Some points, each followed by its number:
tensor([-1.301, -1.132, 0.660, 0.609, 0.183, -0.512, -0.695, 0.305,
        -0.195, 0.623, 0.784, -0.182, -0.686, -0.656, 0.682, 0.389]) 0
tensor([0.377, 0.390, -1.410, 0.246, -0.864, -0.750, -0.394, 0.985,
        0.817, -1.154, 0.323, -0.400, -0.007, -0.344, -1.570, -0.804]) 1
tensor([0.665, 1.322, -0.976, 0.097, 1.562, 0.011, -0.405, -0.055,
        0.093, -1.451, -1.398, -0.446, -1.768, 0.919, 0.036, -1.381]) 2
tensor([1.250, -0.311, 1.312, 1.163, -0.029, -0.283, 0.052, 0.641,
        0.326, 1.031, -1.124, 0.977, 0.924, 0.020, -0.287, -0.151]) 3
tensor([0.644, -1.143, 0.619, -0.347, 0.213, -0.433, -0.416, -0.514,
        1.096, 0.169, 0.163, 0.077, 0.563, -1.004, -0.716, 0.174]) 4
tensor([1.464, -2.181, 1.189, 1.027, 0.641, -0.181, 0.915, -1.362,
        -1.389, 1.467, -0.391, 0.902, 0.592, 0.071, 0.144, 0.640]) 5
tensor([-3.725, 0.159, -0.838, -1.368, 3.332, 0.820, -0.938, -3.240,
        1.192, -0.967, 0.964, 1.422, 2.971, -2.318, 2.481, 2.382]) 6
tensor([0.152, 2.031, -1.098, -1.972, -0.263, -0.124, -0.764, 0.829,
        0.906, -0.541, -0.433, 0.657, -0.587, -0.499, -0.903, -0.112]) 7
tensor([1.608, -2.103, 0.829, 0.808, 0.732, -0.238, 0.691, -1.319,
        -1.240, 1.629, -0.175, 1.333, 0.926, 0.075, 0.387, 0.520]) 8
tensor([-1.486, 3.198, -1.546, -1.171, -1.049, 1.112, 0.536, 2.442,
        0.197, -0.254, -0.039, -2.337, -0.538, 2.722, 2.513, 0.433]) 9
tensor([-0.109, 0.521, 2.770, 2.053, -2.168, -0.545, -0.749, -0.356,
        -0.107, 0.308, 0.339, -1.287, 0.955, 2.830, 0.179, -2.121]) 10
tensor([0.930, -0.091, 0.332, 0.248, -0.525, 0.100, -0.040, 0.515,
        0.340, 0.286, -0.225, 0.836, 0.629, 0.280, -0.766, 0.509]) 11
tensor([1.114, 1.593, -0.808, 0.427, 0.099, 0.825, 0.906, 0.393,
        0.372, 0.041, -0.647, 0.257, 0.787, 0.256, 1.713, 0.041]) 12
tensor([0.767, 2.119, -0.857, -1.252, -0.461, 0.162, 0.278, 0.198,
        0.099, -0.396, 0.048, 1.816, 0.153, -0.522, -0.844, 0.613]) 13
tensor([-0.882, -1.415, 0.918, 0.320, -0.333, -0.484, -0.345, 0.193,
        0.601, 0.728, 0.795, -0.570, -0.061, -0.494, 0.066, 0.524]) 14
tensor([-0.183, 0.717, 0.691, -1.184, -0.635, -0.386, -0.407, -1.382,
        0.006, -0.616, 2.162, 1.006, 0.672, -0.766, -0.292, 0.454]) 15
tensor([-1.395, -1.647, 1.283, 0.254, 1.134, -0.507, 0.112, 0.891,
        0.439, 0.490, 0.210, -1.126, 0.476, 0.641, 0.711, 0.257]) 16
tensor([0.444, 0.402, -2.964, -0.776, 0.382, 0.320, -0.526, 0.681,
        1.459, -1.078, 1.357, -0.408, -0.861, -0.877, -1.593, 0.940]) 17
tensor([-2.549, 1.048, -1.035, 0.636, 0.507, -0.797, -2.117, 1.154,
        0.036, -0.851, -0.498, -0.520, 0.368, -0.182, -0.720, 0.557]) 18
tensor([0.722, -1.171, -0.260, -0.163, 0.159, 0.576, -0.710, -0.308,
        -0.713, 0.881, -1.420, 0.475, 0.032, 0.685, 0.841, 0.473]) 19
tensor([0.334, -0.993, 0.413, 0.008, 0.341, -0.978, -0.579, -0.255,
        0.423, 0.136, 0.078, 0.261, -0.051, -0.706, -1.234, -0.052]) 20
tensor([-1.026, 0.394, -0.074, 0.558, 0.906, 0.702, 0.134, -0.015,
        -1.219, 0.247, 0.221, -0.435, 0.030, 2.047, 0.439, -0.532]) 21
Which point above is nearest to each new point, looking only along the 5 directions in which the numbered points spread most? Its number follows each.
tensor([-0.830, -0.269, -0.793, -1.332, 1.400, 0.098, 0.069, -1.851,
        -0.823, 0.090, 0.384, 0.850, 0.275, -0.916, 1.149, 1.032]) >> 19
tensor([-0.274, 2.175, -1.437, -2.033, -0.187, -0.537, -0.612, 0.902,
        0.895, -0.698, -0.422, 0.629, -0.706, -0.325, -1.165, -0.007]) >> 7
tensor([0.142, -1.193, 0.914, -0.079, 0.557, -0.277, 1.069, -1.397,
        -1.815, 0.397, -0.095, 1.121, 0.720, -0.377, 0.547, 0.421]) >> 8
tensor([-2.093, 1.893, 0.089, 0.562, -0.342, 2.084, -1.260, 0.535,
        0.467, -1.659, -0.097, -1.080, -1.264, 1.669, 1.328, -1.441]) >> 9
tensor([1.274, 2.893, -3.490, 0.838, -1.374, -0.164, -0.568, 1.245,
        1.129, -2.838, -1.591, -1.060, -0.960, 0.194, -1.191, -1.070]) >> 7
tensor([1.064, -1.442, -0.456, 0.719, 0.684, -0.789, 0.817, -1.494,
        -0.670, 0.049, 0.360, -0.281, 0.312, -0.802, -0.317, 0.434]) >> 4
tensor([1.450, 0.695, -1.729, -0.857, -1.503, 0.224, 0.543, 0.636,
        0.726, -0.134, 0.293, -0.070, -0.286, -0.853, -0.647, -0.715]) >> 7
tensor([0.016, -1.842, 1.648, 1.287, -1.946, 1.558, 2.916, -1.145,
        0.089, 1.466, 1.054, -0.347, 0.526, -0.636, 1.045, -1.989]) >> 3
tensor([-2.224, 0.248, -0.034, -0.175, -0.415, 0.130, -0.358, 1.220,
        -0.180, -0.549, 0.218, -0.643, -0.526, 0.763, 1.170, -0.190]) >> 21
tensor([0.566, -0.686, 1.179, 0.446, 2.544, 0.271, -0.228, 0.810,
        -1.917, 1.785, -1.542, -0.260, -0.281, 3.236, -0.734, -0.362]) >> 19
tensor([-0.214, -1.005, 0.123, -0.912, 1.979, 0.037, 0.193, -1.417,
        -1.330, 0.796, -0.052, -0.520, 0.291, -0.595, 0.646, 0.653]) >> 19
tensor([1.970, -0.899, -0.549, 1.344, -0.228, 0.745, -0.034, -0.806,
        -0.722, 0.911, -0.993, 1.391, -0.183, 0.848, 0.550, 0.787]) >> 19
tensor([0.347, -1.602, 0.711, 1.117, 0.433, -0.427, 0.685, -1.408,
        -1.202, -0.361, -0.066, -0.613, 0.487, -0.121, 0.482, 0.858]) >> 19
tensor([-0.989, 0.553, -0.086, 0.206, -1.203, -0.617, 0.064, 1.897,
        0.510, -0.508, 0.692, -0.956, -0.886, 0.189, -0.764, -0.435]) >> 1
tensor([-1.934, -0.167, -0.415, -0.103, -0.148, 0.490, -1.095, 0.704,
        0.366, 0.123, 0.364, -1.510, -0.381, 0.058, 1.647, -0.120]) >> 18
